0: [-0.3 -0.6 -0.5 -1.5 -1.4  0.7 -0.2  0.  -0.1  0.1 -0.1  0.   0.1]
1: [ 0.6  0.2  1.2  0.1  0.9  1.2  1.9  0.5 -0.1 -1.3  1.   0.3  0.4]
2: [ 0.1  0.1 -1.4  1.  -0.1 -3.7 -3.   0.1  0.3  1.4 -1.4 -0.5 -0.4]
3: [-0.4 -0.1 -0.5 -1.5 -0.6  2.2  2.2  0.8  0.9 -0.7  1.2  0.2  1. ]
4: [-2.  -2.7  2.   2.7 -2.3  2.4 -0.7 -0.9 -1.2  4.1  0.1 -1.6 -1.4]
5: [ 0.7  1.8  0.   1.3  1.9 -2.6 -0.7 -0.3  0.6  0.1 -0.1  0.   0.1]
6: [ 0.8  1.3  0.4  1.2  1.8 -1.7  0.3  0.   1.3 -0.5 -0.9 -0.4 -0.1]
7: [ 1.4  2.1  0.9  2.9  2.4 -1.9 -0.3 -0.2  0.4 -1.   0.1 -1.  -0.8]
8: [-0.2  0.4 -0.3 -0.7 -0.2 -0.5 -0.1 -0.1  0.   0.6 -0.2  0.5  0. ]
9: [ 0.2  0.2 -1.3 -0.4 -1.2 -3.9 -1.6 -0.4 -0.8  0.7 -0.9 -0.5  0.1]
10: [ 0.7  1.   0.8  0.7  2.6  2.3  1.7  0.3  2.2 -1.4  1.1 -0.3  2. ]
11: [ 1.6  0.1  1.3 -1.   0.  -0.8  1.1  1.1 -0.4 -0.3  1.1  0.   0.1]
12: [-0.1  0.5 -0.3  0.5 -0.8 -4.2 -2.9 -0.7 -0.4  0.7 -2.1  0.  -0.5]
13: [ 0.2  0.4 -0.6  1.2 -0.1 -3.8 -1.6 -0.2 -0.1  0.1 -0.1  0.   0.1]
14: [-0.4 -0.3  0.5 -1.7  0.9  3.6  2.4  0.8  0.6 -1.1  2.   0.   1.3]
15: [ 0.4  0.9 -0.2  0.7  0.5 -1.4 -1.1 -0.5 -0.1  0.1 -0.1  0.   0.1]
16: [ 1.4  1.8  0.3  1.4  2.5  0.2  0.9 -0.2  0.7 -1.6  0.3  0.  -0.4]
17: [-1.4 -1.1 -1.1 -2.  -2.  -0.8 -1.5  0.  -0.4  0.7 -0.9  0.7 -0.9]
18: [-0.2 -0.3 -0.5 -1.6 -0.5 -0.4 -0.7  0.3 -0.8  0.1  1.3  0.8  0.7]
19: [-0.4  1.4  0.   1.2 -0.2  0.2 -1.5  0.1 -0.2 -0.7 -1.4 -0.8 -1.6]
20: [ 1.1  1.9  1.1  1.3  2.   0.   1.7  0.  -0.1  0.1 -0.1  0.   0.1]
21: [ 0.5  0.6  0.1 -0.6  1.6  3.1  2.2  1.1  0.4 -1.5  0.7 -0.5  0.5]
22: [ 0.7 -0.3  1.1 -0.1  1.1  1.6  1.8  0.8  0.3 -1.   0.6  0.6  0.1]

[ 0.6  0.2 -0.5  0.9  0.4 -1.4 -0.7  0.6  1.4  0.1 -0.1  0.   0.1] 15
[ 0.7  2.6  1.1  3.3  2.8 -1.3  0.7 -0.5  0.3 -0.6  0.1 -1.2 -1.5] 7
[-0.3 -1.9 -0.8 -0.7 -1.   1.3 -0.4 -0.5 -0.4  0.  -0.1  1.5  0.2] 0
[ 1.1  0.8  1.7  2.   2.6 -0.3  2.  -0.2  0.4 -2.1  0.   0.2 -2.2] 16
[ 0.5  0.   0.4  0.9  0.9 -0.6  0.3  0.7  1.3  0.1 -0.1  0.   0.1] 6
[-0.1  0.2 -0.3 -0.2  0.2  0.6 -0.2  0.8  0.4 -0.9  0.1  1.   1.1] 8
[ 0.3  0.9 -0.5  0.5  0.2 -1.6 -1.6 -0.2 -0.1  0.1 -0.6 -0.2  0.4] 15
[ 0.2  0.6 -1.   0.1 -1.1 -2.5 -1.4 -0.5  0.   1.7 -0.2 -0.7  0. ] 9
[-1.3 -1.8 -1.3 -2.4 -2.2 -1.3 -1.5 -0.8 -0.7  0.9 -0.2  0.7  0.1] 17
[ 0.7  0.9  0.1  0.3 -0.2 -1.8 -0.1  0.   0.  -0.2 -0.2 -0.2 -0.9] 15
[-2.5 -3.2  0.9  0.9 -4.1  1.6 -0.9 -1.3 -1.6  4.  -0.1 -1.1 -1.3] 4
[ 0.4  0.7 -0.2  0.7  0.4 -1.1  0.3  0.5 -0.1 -0.2  0.  -0.8 -0.2] 15
[-3.3 -3.2  3.3  3.4 -4.3  3.  -0.4 -1.5 -0.7  4.6 -0.4 -2.4 -2. ] 4
[ 0.5 -0.7 -0.8 -1.3 -0.8 -1.6 -1.1 -0.3  0.2  1.1 -0.5  0.   0.1] 8
[-0.3 -0.1 -0.6 -2.   0.2  1.6  0.6  0.   0.1 -1.6  0.5  0.4  1.4] 3
[ 0.5 -0.3 -1.   0.1 -1.7 -3.4 -1.1  0.5 -0.9  1.6  0.5 -0.6  0.1] 9
[-1.4 -1.2 -1.8 -2.5 -2.5 -1.2 -1.4 -0.8 -0.6  0.8 -0.8  1.   0. ] 17
[ 0.2  1.  -1.7 -2.3 -1.7  0.7 -1.8 -1.  -0.7  0.2 -0.8 -0.6  0.2] 0
[ 1.2  0.  -0.6  1.3  0.2 -3.2 -1.4 -0.6 -0.4  0.1 -0.1  0.   0.1] 13
[-2.3 -4.4 -0.1  0.7 -6.4 -1.2 -4.4 -2.1 -1.6  6.1 -2.2 -2.1 -1.8] 4
[ 0.1 -0.5  0.7 -0.8  0.3  3.5  2.2  0.   0.1 -1.1  2.6  1.3  1.4] 14
[ 0.5  0.8  0.9  0.5  1.6  1.4  1.3 -0.1 -0.1 -1.7  0.8 -0.1  0.3] 1
[-0.7 -0.3  0.  -1.1 -0.5 -1.5 -0.2  0.2 -0.7  1.   0.2 -0.4 -0.2] 8
[ 0.8  0.2  0.2  1.1  2.   0.2  0.5 -0.4 -0.5 -1.   0.6  0.5 -0.5] 16
[-3.5 -2.9  1.8  1.3 -4.5  3.5  0.1 -1.2 -0.6  3.9  0.1 -1.5 -1.5] 4
[ 0.4 -0.2  0.6 -0.4  0.6  1.1  1.1  0.4 -1.  -2.7  2.4  1.1  0.4] 1
[-3.5 -4.3  2.   2.6 -5.6  3.1 -1.  -1.3 -1.5  5.  -1.2 -1.7 -2.4] 4
[-0.3  0.   0.8 -1.3  1.3  4.1  2.5  0.8  0.3 -1.7  1.8  0.5  0.6] 14
[ 0.3  0.2  0.4  0.6  0.  -2.  -1.  -0.4 -0.5  0.4 -0.6 -0.1 -0.3] 15
[ 0.1  0.9  0.4  0.6  2.4  0.3  1.3  0.   1.2 -1.1  0.4 -0.2 -0.6] 16
[ 0.4  1.3  0.3  0.8  0.5  0.1 -0.1 -0.3  0.1 -0.6 -0.9 -0.8 -0.8] 19
